In the data rows, 128 means zero.
Each row of this table is followed by its label. One hidden rule gives the labels. It looks at one to three of the table's principal directions, none of them among the few with the most spread.
[122 180 127  84 122 137  87 110 123 100 135 138 132 132  90 208 143 122
 165 123 112 102 158 116 152 111 135 159 135 141  82 125 118 110 132 108
 127 117 112 161 102 106 122 160] k
[135  71 111 165 158 101 148 165 118 157 174 131 114  71 109 187 130 214
 149 131  95 154 192 168 139 134 147 145 143  89  96  94 126  98 157 134
 161 158 120  98 126 138 140 168] p
[153 111 103 135  97 179 120 147 136 146 163 119 127  73 188 161 181 188
 114 139 118 147 159 108  87  88 141 169 114 155 115  99 139 101 136 152
 150 171 128 124  96  94  72 120] k
[114  98 180 206 240  28 142 158  66 165 114 147 107  50  99  93  34 135
 137 169 161 137 205 172 161 189 148  46 105  76 140 152 157 141 112 106
 134 144 113  27 196 151 205 182] k
[127 184 139  87 111 103 111  74 137  97  90 131 130 170  71 110 110  64
 153 136 155  73  96 143 169 138 113 118 123 182 166 146 120 139 133  97
 119  81 129 198 149 128 129 131] k
[148 124 144 136 130 129 144 128 153 146  81  82 166 138 113  66 109 115
  98 173 108 108 109 116 136 166 130  92 115 155 160  90 107 148 187 152
 110 108 150 134 125 125 126  99] h
[128 194 152 106 109 158 121  98 160 109  86 117 149 188 151  71 147  46
 120 133 142 115  78  88 116 151 107 108 108 161 177 159 118 152 106 105
  76 101 159 152 116 129 112  94] q
[125 175 138 118 135 169  67 138 108 110 156 146 130  76 171 163 139 131
 114 130 136 150 204  79 108  86 146 143 128 118  82 157 160 111  80 128
 133 173  94  80 103  64 117 151] k
[109 124 158 133 165  70 156 115 122 131 134 127 113 158  47 114  95 112
 156 122 128 114 130 174 176 158 139  95 154  97 136 146 110 131 148 107
 138  88 122 131 154 155 175 157] k
[ 77 140 180 140 161 103 130 153  78 120 141 140 145  91 135 108 146 102
 128 130 115 169 191 123 136 154 143 105 144  47 113 163 120  96 109 125
 121 118 132  58 108 121 177 167] h
[115  54 154 176 198  17 183 168  64 162 161 144 107  62  99 148  94 180
 152 135 125 178 186 199 151 185 137 111 141  39 104 132 118 106 123 122
 151 148 117  43 156 183 201 173] q
[157 135  67  50  45 164 113  86 158  99 118 128 125 185 108 213 181 134
 161 101 123  78  47 130 121  87 106 210 121 215 112  87 102 118 152 122
 134  99 135 252 103 140  62  97] p
[133 153 102 129 127 195  65 139 119 124 137 146 102 112 159 225 118 159
 108 146 128 116 165  83 111  71 177 149 107 154  70 118 147 117 123 127
 120 188  96  88 122  78  94 142] f
[103  79 123 171 185  70 153 146 107 106 100 173 116 117 100  54  40 101
 147  78 162 108  86 179 165 150  62  72 109  94 171 135 181 180  96 108
 126  90 143 146 200 182 178 113] f
[185 160 103  65  74 169  77  95 160 100 129 108 138 135 113 166 145 132
  99 157 125 124 143 105 121 101 148 170 134 205 120 114 116 105 138 127
 132 148 100 154 100  69  78 112] h
[138  53  87 160 126 189 141 211 135 139 218 127 143  45 208 163 159 249
  91  80  63 214 184 101  81  71 113 178 160  42  42  77 160 117 120 200
 162 203 109  71  69  97 113 105] k
[117 128 142 171 125 110 189  92 161 165  98 111  92 200 112  35  96  93
 130 142 173  74  36 164 147 141 128  71 110 166 223 145 124 177 163 123
 124  96 156 177 193 171 127  98] k
[106 156 149 150 161 105 122 114 134 123  96 133 134 153  99  71  77  75
 132 137 149 101 129 132 157 156 122  77 132 103 166 159 138 163 127 114
 110 109 137 130 167 138 170 137] k
[126 173 132 141 140 132 121 115 129 134 141 147 103 119 154 162 138 123
 165 124 158 108 135 122 126 114 124 139 105 145 134 155 145 134 100  99
 120 156 128 138 139 131 111 141] k
[ 99 198  90 114 103 192  74 108 140  79 129 180 116 149 182 162 152  76
 154  76 165  98 108  91 120  67  98 165 120 140 138 178 168 136  67  93
 105 155 135 175 134 109  96 123] p
[ 82 111 137 156 179  32 163 124  99 116 152 167  92 139  43 144  88 120
 180 100 137 128 150 215 203 161 130 109 169  61 143 167 119 108 126  83
 144 112 120 117 181 175 201 190] n
[143 102  84 112 113 124 144 122 160 109 171 149 101 160  98 175 138 160
 163  69 117 140 100 165 136 111  98 170 153 125 117 124 133 127 110 107
 143 123 124 177 129 157 118 126] q
[189 153 105  60  79 134 110 122 125 112 131 106 172  77 180 205 189 157
 129 143 110 145 132  92  98 119  98 219 115 187  74  89 106 100 120 147
 123 179 114 147  60 104  73  96] f
[167  81  58 150 126 155  94 165 143 138 183 136 108  73 137 239 104 248
 104 139  88 168 205 131 119  85 160 178 152 116  54  79 147 109 138 156
 159 222  81  82 122  92 113 153] i
[102 155  65 141 109 206  83 157 140 102 198 181 112  95 217 222 172 178
 152  56 117 156 168  87  96  38 104 203 150  82  62 146 181 120  60 133
 141 208 110 133 100  97  98 147] k
[137 131 139 112 125 140  98 137  99 133 119 124 142  93 156 151 142 133
 112 151 128 141 159  97  99 126 145 138 113 134  95 124 127 114 116 140
 127 139 117  94 106 106 120 134] f
[138 115 135 131 138 132 137 123 148 131 100 112 140 162 108  76 103 100
 111 131 133 113  95 126 129 149 123  96 126 129 157 128 123 155 146 130
 113 103 143 135 143 140 136 101] q
[122 181  85 101  89 156  94  98 141 100 142 156  98 153 128 222 139 137
 158 114 135  92 115 126 147  73 129 181 128 173 103 129 134 120 119 109
 128 158 109 184 131 112  94 142] h
[129 117  93 135 127 172  89 156 133 112 189 155 117  88 155 190 147 180
 124 100 109 173 202 114 109  85 140 168 156  79  81 136 155 102  95 131
 147 180 106  95 106  93 122 154] h
[193 134  63  51  62 177  82 113 157 103 166 118 145 106 135 248 183 190
 141 115 103 125 144 105 103  71 118 238 144 183  59  83 119 100 137 145
 155 169  99 193  69  87  60 112] k
[137  73 157 166 158  81 169 151 121 179  90  81 164 105 107  61 112 142
 107 181 103 135 141 145 129 198 143  79 124 109 156  90  98 132 191 158
 131 102 155  94 134 154 159 132] p
[144 138 102 115 104 163  97 127 138 117 117 123 143 122 153 143 135 129
 103 136 126 123 128 101 116 103 134 150 130 159 119 118 133 121 131 139
 126 157 118 128 117  95 101 115] p
[100 178 208 139 144 141 126 118 133 134  81  96 160 166 134   0 142  30
  80 172 132 150 140  89 118 185 162  44 125 120 199 181 105 121 125 114
  85  79 159  66 117 104 151 132] i
[172  73  95  81 120  58 131 134  95 123 182 129 127  55  72 243 137 223
 165 120 103 149 183 185 150 118 125 209 162 127  46  82 111  79 144 141
 193 152  78 143 105 129 131 162] k
[125  89 116 123 132  78 128 152  65 128 158 148 124  46 142 193 129 184
 136 129 126 159 178 154 131 115 129 170 138  97  69 114 131  92 113 148
 164 169  95  91 123 128 147 155] h
[160  88 109 105 134  91 132 127 124 133 161 116 124 112  67 197 117 183
 141 133 109 132 164 166 149 131 150 165 164 110  82 104 102 105 166 136
 162 145  97 127 124 130 141 147] k
[135 201 178 109 107 164 135  97 175 138 122  89 139 180 119  91 174  90
 132 161 110 121 123  95 120 153 142 105 116 162 162 137  97 133 147 116
  96  87 156 154  88 113 104 122] k
[133 128  73  94  75 158 139 104 173  96 135 142 121 191 122 151 151 124
 155  70 124 102  45 140 132  95  79 176 139 153 139 115 128 147 126 122
 125 109 145 230 125 156  96  90] f
[103 147 148 153 152 135 106 126 125 107  66 139 152 143 148   4  61  44
  87 129 167 111 103  99 130 143 100  55 112 110 184 165 168 184  96 132
  98 106 142 115 172 121 164  99] f
[135 160 129 109 105 162 126 121 140 120 144 129 132 132 178 133 183 113
 134 105 135 143 112 100  99 109 114 158 122 151 132 148 131 114  94 116
 119 140 136 137  96 115  90 112] f
[ 79 168 167 143 146 130 148 119 115 120  91 137 136 162 159  46 120  42
 131 106 164  97  69 108 133 135 102  84 112 108 172 174 137 163 109 119
  96 101 155 134 148 148 146 101] k
[ 52  89 132 189 171  54 174 132  99 135 136 169  79 156  61 103  58 127
 163 102 142 108 115 209 193 141 129  76 155  48 154 151 138 148 140 117
 148  94 130 134 208 189 210 174] h
[129 122 174 156 173 102 115 133 109 151  92  97 144 105  82  68  70 109
  81 201 131 119 186 129 153 168 187  56 131 117 151 132 116 124 177 139
 128 124 115  55 155  95 167 151] k
[122 102  90  75 100 120 114 100 116 104  89 152 114 189  77 168 104 110
 165  81 143  65  33 145 133 103  93 148 115 168  99 101 132 162 126 124
 140  54 126 231 151 173 123 110] q
[132 151  70 119  80 166 131 110 163 101 127 163 112 157 197 136 163 113
 158  62 158 110  38 119 104  81  56 177 103 189 160 136 167 152  68 107
 117 140 149 216 133 151  69  86] i
[123 166  91 107 104 154 104 108 138  86 125 168 110 152 157 158 139  96
 150  77 158 108  79 120 129  87  91 163 116 171 138 153 156 132  75  93
 113 141 127 175 138 128  94 112] i
[ 70 144 163 162 165  79 139 137  56 131  87 160 138  80 184  70 122  64
 152 117 184 105 113 127 130 140  96  96  96 105 159 173 157 137  84 118
 122 120 147 110 163 154 158 139] k
[137 114 129 141 132 101 154 110 149 144  76 104 138 164  89  68  69 110
 123 154 138  75  72 145 152 156 110  86 114 148 167 100 121 184 177 148
 121  94 144 177 169 160 147  97] k
[147  67  69 100  97 171 148 160 176 106 224 134 127 129  97 220 173 232
 163  54  49 169 147 150 122  94  93 208 176  54  54  68 120 120 152 155
 155 126 132 189  68 146 116 114] k
[136 163 138  67 103 112 107  85 134 122  93  99 146 185  54 172 133  99
 145 162 111  85 116 124 151 149 154 140 143 159 104 114  74 122 176 125
 122  82 122 175 112 129 135 145] k
[152 154 144 128 127 124 130 110 147 141  61  96 157 153 138  73 111  81
 105 176 140 102  89 104 122 171 122  96  95 181 174 120 112 155 148 127
  89 119 151 132 137 134 118  97] i
[142 112 159 133 146 130 123 147 111 144 122  96 156  87 131  96 127 131
  83 169 118 148 175 110 121 145 166 106 134 116 124 121 113 107 160 152
 133 143 119  62 111  91 134 125] h
[154 110 126 136 131 161 109 175 127 139 139 101 166  75 178 149 154 173
  73 160  76 195 192  82  92 138 155 143 135 110  82  96 117  93 134 160
 117 184 118  36  73  84 116 127] i
[157 145 108  82  83 168 107 122 131  99 160 135 133  98 178 158 186 138
 123 100 138 149 126 105  97  80 108 189 124 172 112 132 142  99  89 127
 141 154 113 147  86  90  70 102] h
[172 178 104  64  30 200  94  94 141 125 109 105 142 132 224 158 202 124
  99 153 148 117  74  59  60  74 122 195  88 246 117 110 123 121 106 154
 122 157 122 175  78  85  31  74] k
[ 84 152 133 112 123 116 135 102 110 118 105 154 103 193 101 166 145  79
 178 106 145  84  73 143 144 135 128 131 116 129 136 151 105 127 127  89
 106  79 152 172 144 177 137 144] i
[ 74 144 140 174 153 108 173 130 125 118 144 169 104 133 157  64 119  93
 172  66 165 113  83 155 150 118  68 103 120  86 179 172 169 164  84 108
 123 115 155 164 166 171 149 118] k
[164  67  97 116 110 108 151 140 143 136 151 105 137 112  84 163 116 202
 120 139  86 141 139 163 142 133 128 157 152 121  97  65 106 121 182 164
 157 134 116 147 116 136 130 119] h
[171 206 139  62  84 180  79  98 156 120 174  93 133 143 126 235 205 142
 110 178  97 162 206  81 111 112 206 194 162 160  76 147  70  58 143 114
 117 188  93  85  52  54  83 154] q
[175 128 102 124  95 176 125 118 183 137 132 101 126 142 133 125 129 160
 103 150 117 118 113 115 114 111 132 137 116 185 146  92 129 144 159 144
 127 143 131 161 120 106  81  93] k
[112 149 143 150 138 183 137 145 170 117 125 119 150 155 147  62 135  97
 110 111 104 134 115  96 125 135 110  94 126  99 161 130 136 153 136 131
  91 112 164 128 110 120 125  96] h
Here are more rows. What is the label of each one?
[137  73  81 178 137 144 162 176 151 141 208 144 102  82 162 171 124 233
 131  89  96 173 157 151 124  91 108 163 148  71  93  96 158 133 126 157
 154 197 117 111 124 135 123 121] k
[158 174 113 102 114 158  99 128 134 117 151 132 132  89 172 208 161 158
 146 128 121 130 153  92 112  96 115 184 108 166  81 113 138 117 106 124
 120 180 112 136  88  97  82 123] k
[138 176 141  99 122  91 132  94 129 113 104 121 143 137 111 123 142  83
 154 135 146 103 107 139 155 149 110 140 124 177 156 145 111 116 126  99
 117 120 132 160 128 130 118 129] h
[122 112 149 137 148  84 131 117 128 128 100 116 132 148  48  79  63 111
 111 167 123 116 148 161 169 172 147  73 144 103 154 123 113 145 166 133
 129  88 126 122 164 137 184 145] h
[ 98 111 212 174 186  81 162 148  76 156  65 112 156  99 148   0  92  54
  94 169 161 131 121 122 122 201 127  26  86  94 193 154 130 153 129 134
  99  81 164  58 157 152 178 110] f
[109 131 115 129 152 141  82 123 125 110 111 148 109 167  74 152  68 111
 116 122 130 104 138 125 153 110 162 100 145 119 104 141 141 139 128 114
 128 116 100 112 161 111 154 157] q
[109  97 173 157 205  71 133 166  69 135 107 149 128  87 111 114  66 124
 131 136 128 150 161 136 135 180 122  69  99  69  99 127 144 148 100 119
 110 105 127  53 148 161 192 148] q
[172 128  78  77  62 176  92 102 148 136 120 111 119 142 125 225 156 178
 135 150 119  83  99 108 101  78 145 190 106 223  83  68 115 125 164 149
 149 130 112 204 105 109  59 115] k
[136 115 106 113 125 131 104 130 128 112 151 141 125 112 109 160 123 151
 134 110 123 135 158 136 131 107 128 151 149 118 102 127 141 117 118 128
 151 134 108 137 125 112 130 144] h
[ 60  92 154 177 166 105 145 171  58 138 139 165 121  73 176  94 111 128
 129 105 146 150 152 131 117 123 116  97 123  26 110 152 159 140  93 153
 139 129 134  75 149 153 183 142] k
[126 149 127  96  84 175 135 105 149 122 139 122 120 169 145 128 183 110
 141 102 136 109  76 111 105  95 120 152 121 162 139 134 120 128 127 126
 129  98 143 187 103 126  83 100] k
[136  89 131 134 123  90 161 114 124 143 123 114 115 132  87  94  99 139
 121 147 144 109 107 173 149 139 137 111 133 138 159 116 116 135 168 142
 152 110 125 148 162 145 141 118] k
[109 118 151 130 155 104 130 156 100 122 157 133 144  90 120 138 142 141
 133 117 100 172 187 132 134 144 134 130 154  67  93 136 122  97 116 130
 137 129 119  78 101 121 161 161] h
[ 98 125 238 196 218  88 146 147 103 166  90  87 147 119  84   0  58  62
  56 208 136 152 200 126 155 212 203   0 137  59 194 177 112 132 166 131
 107 100 134   0 165 102 211 153] f
[152 159 159  81 111 125 108  99 146 111 128 100 144 151  77 105 139 101
 106 157 116 145 159 123 138 149 155 118 152 153 137 143 101 103 135 117
 129  98 112 122 103  90 129 139] f
[143 172 135 110 137 128  79 100 118 107 112 143 101 134 101 151  85 103
 116 152 161 106 143 122 146 111 157 112 111 188 126 151 146 125 103  95
 124 139  91 111 154  90 118 144] q
[138  84 125 133 138  88 156 140 129 140 111 112 156 118 108  97 125 138
 137 124 110 134 116 151 132 166 101 123 136 115 138 101 118 133 148 141
 137 100 145 144 128 160 146 124] p
[145 126 100  90  91 143 114 101 145 123 108 122 117 183 101 169 131 128
 129 127 126 100  77 127 123 113 137 150 125 183 115 108 110 131 142 125
 129 106 121 174 129 135 103 119] q
[132  85  79  99 106 167 112 140 139  97 153 147 123 142 105 176 123 161
 132  75 108 120 107 133 126  82 109 166 146 106  84  97 140 137 136 144
 145 116 119 174 118 130 118 105] f
[103 106 134 192 185  64 176 166 100 134 154 168 120  54 167 101 107 151
 175  84 141 152 141 167 146 147  58 116 110  75 143 137 176 147  77 115
 133 149 144 116 154 175 161 139] k
[134  80  75 152 112 131 144 131 131 163 185 132  71 121 106 239 131 228
 144 135 120 111 145 175 142  75 183 178 152 131  91  97 115  99 184 143
 178 185  98 136 150 131 107 158] h
[127 174 125 116 113 166 114 105 161 118 110 120 128 180 126 122 136  93
 126 126 130  99  94 104 133 114 133 123 125 168 146 137 124 138 135 114
 107 119 134 157 125 114 103 117] h
[141 145  91  90  83 175 125  91 190 114 115 120 124 219  91 152 150 112
 159  99 117  75  52 124 128 111 107 153 129 171 142 107 111 156 158 117
 115  80 154 241 121 152  92 100] h
[135 137 173 117 156  77 148 122 131 128 141 112 139 140  75 107 135 110
 140 139 109 167 167 151 146 190 138 107 154  94 138 153  96 106 124 101
 120 100 131  94 112 140 167 157] q
[116 109 129 132 137  92 126 124 119 111 108 132 139 125  80  79  83 108
 116 133 133 120 137 159 164 146 122  99 148 109 154 131 132 133 143 132
 140 103 124 134 160 128 167 137] p
[152  62  59 129 104 114 144 137 130 143 184 142  85 105 103 244 127 238
 155 113 112 125 134 182 139  84 138 197 147 130  77  77 125 109 162 146
 179 171 101 163 139 147 109 142] h
[160 159 108 116  89 225  88 143 174 122 150 122 138 127 211 149 177 153
  96 125 101 176 146  53  58  98 121 157 109 152 102 116 149 133  81 140
 103 162 133 115  70  86  73 103] q
[120 202 137  75  80 167 112  77 158  92 126 124 124 198 113 127 178  61
 136 118 142 103  92 112 138 107 139 149 142 175 161 169 103 107 126  94
 110 104 134 178 108 103  93 119] h
[181 196 139  97 134 146  63 111 128 113 108 126 131  98 157 160 118 112
 108 161 150 133 160  77 109 118 139 135  91 224 107 141 153 119  73  98
 109 169  89  89 111  66  84 132] q
[146 142 124 111 120 164  77 129 135 121  79 109 160 127 123 125  93 118
  89 172 113 106 141  81 118 130 140 110 109 154 107  93 130 152 151 154
 109 122 122 126 119  95 124 115] h
